Each path below is one point turned by a fixed rotation once a step. After each direction that follows a path, write how fast that rotation turns it, in deg/step (0 if it stays still).
Each turn is a multiple of 5 degrees from 10 to 175, or 0.
Each row of a path follows its step; steps can be skipped.
Path 1:
step 1: [-0.83  1.40  1.68 -1.13  0.27 -1.12  1.41 -1.13 -0.71 -0.63  0.69  1.66
 -0.16  0.34 -0.33 -0.71 -0.92  1.82  1.12 -1.51  3.24  1.50  1.02 -0.54
  2.30 -1.28 -1.61 -0.16  0.30  0.99  0.77 -0.49  3.59  0.89 -1.22 -0.90
  1.32  1.27 -0.04 -1.63 -1.82 -0.66 -0.80 -0.75  2.17  0.68 -0.55  2.07
  0.60 -0.25 -2.87 -1.82 -2.79 -1.32]
step 2: [-1.91  1.36 -1.75  0.35 -0.83 -0.82 -0.62  0.33 -3.51 -0.73 -1.33  1.29
  1.35 -0.17  0.26 -1.17  0.42  1.38  0.17 -0.09  0.99  0.07  0.14 -0.17
  0.13 -1.33 -2.18 -4.34 -0.12  2.00  1.95 -0.31  1.23  2.22 -0.91 -2.00
 -0.30  3.45 -1.11  0.65 -0.71  0.25 -0.75 -0.41  1.55 -1.01 -3.01 -1.36
  0.70 -0.69  0.61  0.07  0.93  1.04]
step 3: [-0.15  1.41 -0.13  0.17  0.39 -1.77  0.01  1.25 -3.94  0.17 -0.42  0.17
 -2.59  2.61 -1.01 -2.41 -0.41 -0.06 -1.05 -1.88 -0.22  0.43 -0.68  2.06
  1.32 -1.12 -1.02  1.32  0.37  0.75  0.52  1.85 -1.49 -0.51 -1.30 -1.11
 -1.44  2.82 -1.79  0.33 -0.51 -0.10 -1.06  0.80  3.78 -1.19  1.04  1.35
  0.28 -0.20 -1.66 -0.03 -1.83 -0.32]
step 6: [ 1.01  0.03 -0.73  0.57  1.53  1.72  0.87  1.34 -2.53 -0.20 -1.03 -1.50
 -0.98 -1.33 -0.79  1.85 -1.59  2.96  0.52  2.01  1.89  1.09  0.23  1.14
  1.22 -0.16  1.16 -1.68  1.30  2.95 -0.82  2.19  1.29  0.79  0.46 -0.58
 -0.25 -0.35 -1.68 -3.03 -1.42  1.77 -0.06 -0.87 -1.35 -0.52 -1.18  0.90
 -0.09  0.02 -0.36  2.30  2.91 -0.11]
step 7: [ 1.42  0.63 -0.73  2.36  1.18  0.90  0.88  0.52 -1.11 -2.01 -0.23 -0.90
 -3.13  2.64  1.31 -1.19  0.69 -1.54  0.48 -0.81 -1.38 -1.09 -1.50  0.48
  1.35 -2.34  0.34 -0.22  0.91  0.49 -2.92  1.30  1.58 -0.84 -0.04 -0.17
  1.22  1.10 -1.67 -1.16  0.10  2.41 -1.94 -1.58 -1.15 -0.48 -0.36 -0.23
  0.14 -3.38  0.33 -0.54  2.19  0.31]
step 8: [-0.56  0.05 -2.00 -0.72 -1.38  1.99  1.21 -1.81  0.69 -1.32 -1.01  1.34
 -2.17  0.61  0.18 -0.07 -0.84  1.43  0.41  1.07  0.29  1.23  0.25  0.35
 -0.02 -1.00 -0.66  1.12  2.01  2.70 -1.60  3.73  1.33  0.36  0.16 -1.07
 -1.05  0.47 -0.86 -1.94 -0.89  1.41 -1.30  1.17 -1.90  2.96  1.77  1.43
  0.75 -1.53  1.40 -1.39 -0.79 -2.48]
step 10: [-0.76  2.39 -0.88 -0.90  1.04  0.98  0.45 -0.73 -1.02  0.62  2.19  2.44
  0.32  0.69 -0.59  0.92 -0.61  1.51 -0.85  2.37 -0.97  0.26  2.22 -0.16
  0.34  1.39 -2.29  0.17  0.04  1.56 -0.07  2.42  0.11  0.29 -0.46 -0.79
 -2.51  0.18 -3.71  0.06  1.96 -0.23 -2.41  0.83 -1.87 -0.93 -0.03  2.94
 -0.02 -0.57 -2.78 -0.33 -0.18  0.21]
step 11: [-0.73  1.25  0.80  0.79 -0.14  1.03  0.66  0.23 -0.77 -1.98  2.46  1.23
 -0.42 -0.49  2.19  0.25 -1.19  0.13  0.94  2.70  2.48 -0.90 -0.04  0.75
  1.75 -1.87 -0.94  1.22 -0.68 -0.87 -2.10 -0.30 -1.45  0.67  1.66 -1.15
 -1.92  2.69 -2.55  1.20  1.52 -1.26  0.36 -2.28 -0.11 -2.91 -0.27  0.50
  0.69 -1.79  1.35 -0.36  0.07  2.15]
Directions:
[ 0.14  0.08  0.27  0.35 -0.03  0.03 -0.47  0.50  0.33 -0.11  0.21 -0.03
  0.49  0.01  0.78  0.02  0.85 -0.20  0.12 -0.59 -0.13 -0.41  0.94  0.04
 -0.64 -0.16 -0.37  0.44  0.00  0.27 -0.11 -0.01 -0.24  0.20 -0.06 -0.30
  0.26  0.48  0.02 -0.09 -0.57  0.00 -0.03 -0.17 -0.07 -0.07 -0.55 -0.60
 -0.23 -0.42  0.36  0.23  0.69  0.48]  155
[ 0.20 -0.12 -0.04  0.58  0.02  0.42  0.81  0.23  0.32 -0.37 -0.57  0.23
  0.20 -0.62 -0.44  0.17 -0.06  0.00  0.33 -0.43 -0.19 -0.13  0.07  0.19
 -0.10 -0.51  0.23 -0.18 -0.64 -0.53  0.03  0.37  0.01 -0.65 -0.43  0.03
  0.38 -0.70 -0.30 -0.42 -0.26  0.53 -0.12 -0.04 -0.26  0.70 -0.57  0.31
  0.04 -0.48  0.20  0.23 -0.34  0.02]  45
[-0.11  0.99  0.16 -0.27  0.51  0.23  0.38  0.31 -0.02 -0.42 -0.46  0.09
 -0.66 -0.08  0.07 -0.10 -0.11  0.15  0.33  0.08 -0.69 -0.35 -0.55  0.31
 -0.79  0.37 -0.15  0.49  0.25 -0.32 -0.15  0.46  0.29 -0.16 -0.03  0.12
 -0.27  0.06  0.09  0.19  0.38 -0.41 -0.09 -0.78  0.50 -0.44  0.17 -0.14
 -0.46 -0.13  0.43  0.49 -0.10  0.11]  95
[-0.33  0.52  0.29 -0.16  0.11  0.30 -0.01  0.05 -0.34  0.18  0.11  0.64
  0.53 -0.30 -0.77 -0.32  0.04 -0.49  0.65 -0.09  0.68  0.25  0.17 -0.22
 -0.25 -0.03 -0.09 -0.08  0.06  0.21 -0.79  0.29  0.12  0.14 -0.32  0.48
  0.76 -0.24  0.13  0.39 -0.26  0.29  0.18  0.41 -0.12 -0.37  0.91 -0.61
 -0.14  0.02  0.30 -0.10  0.00 -0.24]  95
[-0.33  0.29 -0.96 -0.20 -0.09  0.19  0.31 -0.38 -0.14 -0.02  0.71  0.23
  0.78  0.06 -0.19  0.33 -0.14 -0.10  0.01 -0.60 -0.02 -0.42 -0.01 -0.63
  0.42 -0.40 -0.26  0.01  0.43  0.16  0.05  0.21  0.11 -0.19  0.31 -0.08
 -0.40 -0.11  0.60  0.30 -0.41 -0.54 -0.58 -0.59 -0.09  0.10 -0.02  0.32
 -0.51 -0.32  0.06 -0.19 -0.57  0.48]  40
[ 0.31  0.28  0.02 -0.02 -0.12 -0.23  0.35  0.40  0.66  0.31  0.45  0.26
 -0.36  0.36  0.17 -0.55 -0.37  0.09 -0.11 -0.46  0.25 -0.04 -0.42  0.71
  0.25  0.30  0.03  0.22  0.35 -0.57 -0.19 -0.80 -0.23 -0.37  0.03  0.35
  0.26  0.08 -0.28  0.01 -0.84  0.59 -0.23 -0.14  0.12 -0.34  0.17 -0.16
 -0.22 -0.26 -0.60 -0.65 -0.24  0.53]  170
Path 2:
step 1: [ 0.99 -1.54 -0.13 -1.31  1.42  0.63 -0.17  0.40  0.78  1.63 -0.31 -0.87
 -0.39 -0.75 -0.25  0.60 -4.48  0.41 -0.16 -0.38  0.65  1.07  0.85  1.41
  1.28 -1.45  0.49 -0.76 -0.48 -1.00 -0.10 -0.69 -1.18 -1.87 -0.43  1.14
  0.51 -0.41  1.45 -0.43 -0.53 -0.09  1.11 -0.84  1.11  2.97  0.66  2.45
 -1.47  1.16  0.37  1.39 -0.95  0.88]
step 4: [ 1.93 -0.86 -0.40 -0.27 -0.46 -1.33  0.41  0.56  2.19 -1.99  2.26 -0.27
  0.33 -0.74 -1.13  1.15  0.38  0.04 -1.44  0.07  0.65  2.10 -0.38 -2.00
 -1.79 -0.94 -0.52 -1.68 -2.38 -0.18 -1.78  2.00 -0.30  0.40  1.35 -0.33
 -0.87  1.44 -0.43 -0.92  0.60  1.24  2.28 -0.64 -1.02  0.98 -1.68  1.66
  0.96  0.71  1.00  0.36 -0.84  1.07]
step 6: [-0.02 -2.31 -1.66 -2.42  0.86  0.60  0.22  1.03 -1.04  0.49 -0.84 -0.42
  0.01 -0.04  1.52 -2.05 -3.01  0.85 -1.78 -1.01  2.42  0.05  0.83  1.16
  0.94  1.17 -1.86 -0.29 -0.07  0.51 -1.14  1.31 -0.06 -0.29  0.99  1.09
 -0.83 -1.21  1.04  0.48  0.57 -0.83  0.77  2.24  1.99 -0.06  1.22  2.15
  0.22  0.28  0.42  0.74 -1.27 -0.22]
step 7: [ 1.53 -0.44 -0.52 -0.94 -0.63  2.00  0.95  2.33  0.67  1.72 -0.77 -0.10
 -0.72  1.33 -1.64 -0.31 -0.81  0.70 -1.20 -1.63  3.37 -2.56  1.70 -0.47
  0.39  0.12 -0.70 -0.83 -0.96 -0.30  0.70  1.19  0.11 -1.02  0.24 -0.85
 -0.93 -0.89  0.79 -0.34 -0.93  1.24  0.55 -1.52  1.70 -1.34 -1.57  1.85
  1.81 -0.80 -0.09  1.57  0.62 -0.69]
step 9: [ 2.53 -3.41  0.71  1.43 -0.88 -1.05  1.71  0.36  0.42 -0.70  1.06 -0.77
  1.19 -0.55 -0.57 -0.34 -1.39 -0.84 -0.45  1.65  0.99  2.40  0.00  0.13
 -2.40 -0.50  1.22 -2.20  0.57  0.26  0.30  0.83 -1.24 -1.58 -0.55  0.51
 -1.87 -0.27 -0.66  0.69  0.27 -1.57  1.07  0.38  0.23  2.78 -1.33 -0.12
  0.84  0.44  0.77 -0.16 -0.06 -0.77]
step 10: [-0.78 -2.18 -0.14  1.59 -0.56 -0.83  2.69  0.77 -1.50  1.25  0.23 -0.06
 -0.70 -2.07 -0.94  0.12  0.01  1.65 -2.70  0.37 -0.10  0.93 -1.27  0.00
 -1.01  1.40  0.28 -1.34 -1.13 -2.11  1.33  0.67  0.25 -0.39  0.30  2.75
 -0.57 -2.34  0.37 -0.77  0.29  1.05  2.17  0.30  0.91  1.94  0.51  0.38
  1.05  0.41 -0.43 -0.16  0.80  1.33]
step 11: [-1.16  0.31 -1.52  1.15  0.01  0.46  2.61 -0.01 -1.02 -0.71 -0.66 -0.09
  0.94 -0.37  0.69 -0.92  0.05  0.73 -2.19 -1.65  2.27  1.30 -2.53  1.42
  1.04 -0.71 -1.05  1.84 -1.65  0.54 -0.03  1.62  1.71 -0.44  2.01  2.46
 -0.62 -1.04  0.54  2.00  0.62  0.34  0.23  0.45  1.58 -0.50 -0.73  1.74
  0.76 -0.67 -0.45 -0.01 -0.60 -0.23]
step 12: [ 2.27 -0.20  0.66 -1.79 -1.08  1.93  1.87  2.33  1.09 -0.61 -1.69 -0.64
  0.94 -0.80  1.19  1.26 -0.28  1.93  0.16 -1.40  1.67  0.79  0.61  0.05
  1.08 -2.73 -0.74  0.58 -0.74  0.20 -0.49  1.64  1.09 -1.60  0.89  0.64
 -0.58  1.83 -0.44  0.73 -0.42  1.70  0.57 -1.88  1.95  0.70 -0.95  1.03
  0.07 -1.86  0.70 -0.14 -0.01 -0.29]
Directions:
[ 0.17  0.30 -0.06  0.43  0.13  0.10 -0.06  0.22  0.11 -0.18  0.65 -0.36
  0.34  0.03  0.66  0.52  0.01 -0.61 -0.06  0.44  0.14  0.02  0.29 -0.71
 -0.67  0.35 -0.23 -0.29 -0.37  0.20  0.25  0.63 -0.43  0.58 -0.56  0.17
  0.69 -0.02  0.08  0.08 -0.06 -0.19  0.17  0.37  0.04  0.36 -0.59 -0.82
  0.06 -0.16 -0.16 -0.11  0.49  0.18]  70
[-0.53 -0.20 -0.76  0.26  0.54  0.19  0.10  0.88  0.30  0.21  0.55  0.16
 -0.42 -0.37  0.63 -0.18  0.13  0.31  0.02  0.46 -0.37  0.50  0.20  0.22
  0.28  0.37 -0.16 -0.01  0.05  0.17 -0.05 -0.18  0.23  0.34  0.14  0.06
  0.08  0.47  0.61 -0.25  0.01  0.46 -0.44  0.00  0.17  0.37  0.65  0.04
 -0.61  0.55  0.33  0.44 -0.03  0.42]  155
[ 0.25  0.02  0.15 -0.09  0.30 -0.31  0.37 -0.06 -0.63 -0.18  0.07 -0.14
  0.45 -0.33  0.26 -0.20  0.47 -0.41  0.23  1.06  0.07 -0.05 -0.16  0.42
  0.30 -0.02 -0.57  0.00  0.32  0.16 -0.15  0.38  0.43 -0.41  0.02 -0.59
  0.28 -0.51 -0.14  1.09  0.27 -0.04 -0.37 -0.06 -0.25 -0.32  0.12  0.09
 -0.25 -0.31 -0.48  0.60 -0.31  0.36]  125
[-0.18  0.06 -0.15 -0.46 -0.38  0.56 -0.01 -0.08  0.26  0.13 -0.33  0.39
  0.35 -0.19  0.46  0.25  0.56 -0.69 -0.01 -0.26  0.90  0.28  0.24  0.15
 -0.27  0.21  0.10  0.13 -0.34  0.15 -0.14 -0.13  0.22 -0.13  0.32 -0.55
  0.14 -0.20 -0.39 -0.30  0.33  0.37 -0.92 -0.37 -0.37  0.57  0.25  0.41
  0.37  0.21 -0.20 -0.31  0.84 -0.13]  80
[ 0.11 -0.48 -0.47  0.37 -0.03  0.14  0.87  0.35 -0.06  0.10  0.06 -0.03
  0.17 -0.15  0.01 -0.51  0.56  0.62 -0.03 -0.20  0.07  0.11  0.11 -0.03
 -0.69 -0.15  0.29  0.05  0.27 -0.06  0.41  0.48  0.16 -0.42 -0.48  0.07
 -0.24 -0.03 -0.12  0.36 -0.05  0.35 -0.35  0.55  0.45 -0.15  0.53 -0.42
  1.00 -0.37  0.21 -0.09  0.01 -0.81]  20
[ 0.11 -0.04  0.20  0.24  0.49  0.44  0.01 -0.41  0.10 -0.34 -0.17  0.01
 -1.00  0.32 -0.13 -0.07  0.64  0.17 -0.55 -0.10 -0.11 -0.41  0.44 -0.22
  0.27 -0.10 -0.45 -0.91 -0.15  0.47  0.02 -0.17  0.20 -0.23  0.19 -0.22
 -0.14  0.19 -0.22  0.25  0.20 -0.40 -0.46 -0.41 -0.12  0.84 -0.29 -0.50
 -0.24 -0.45  0.48  0.16 -0.22 -0.55]  70
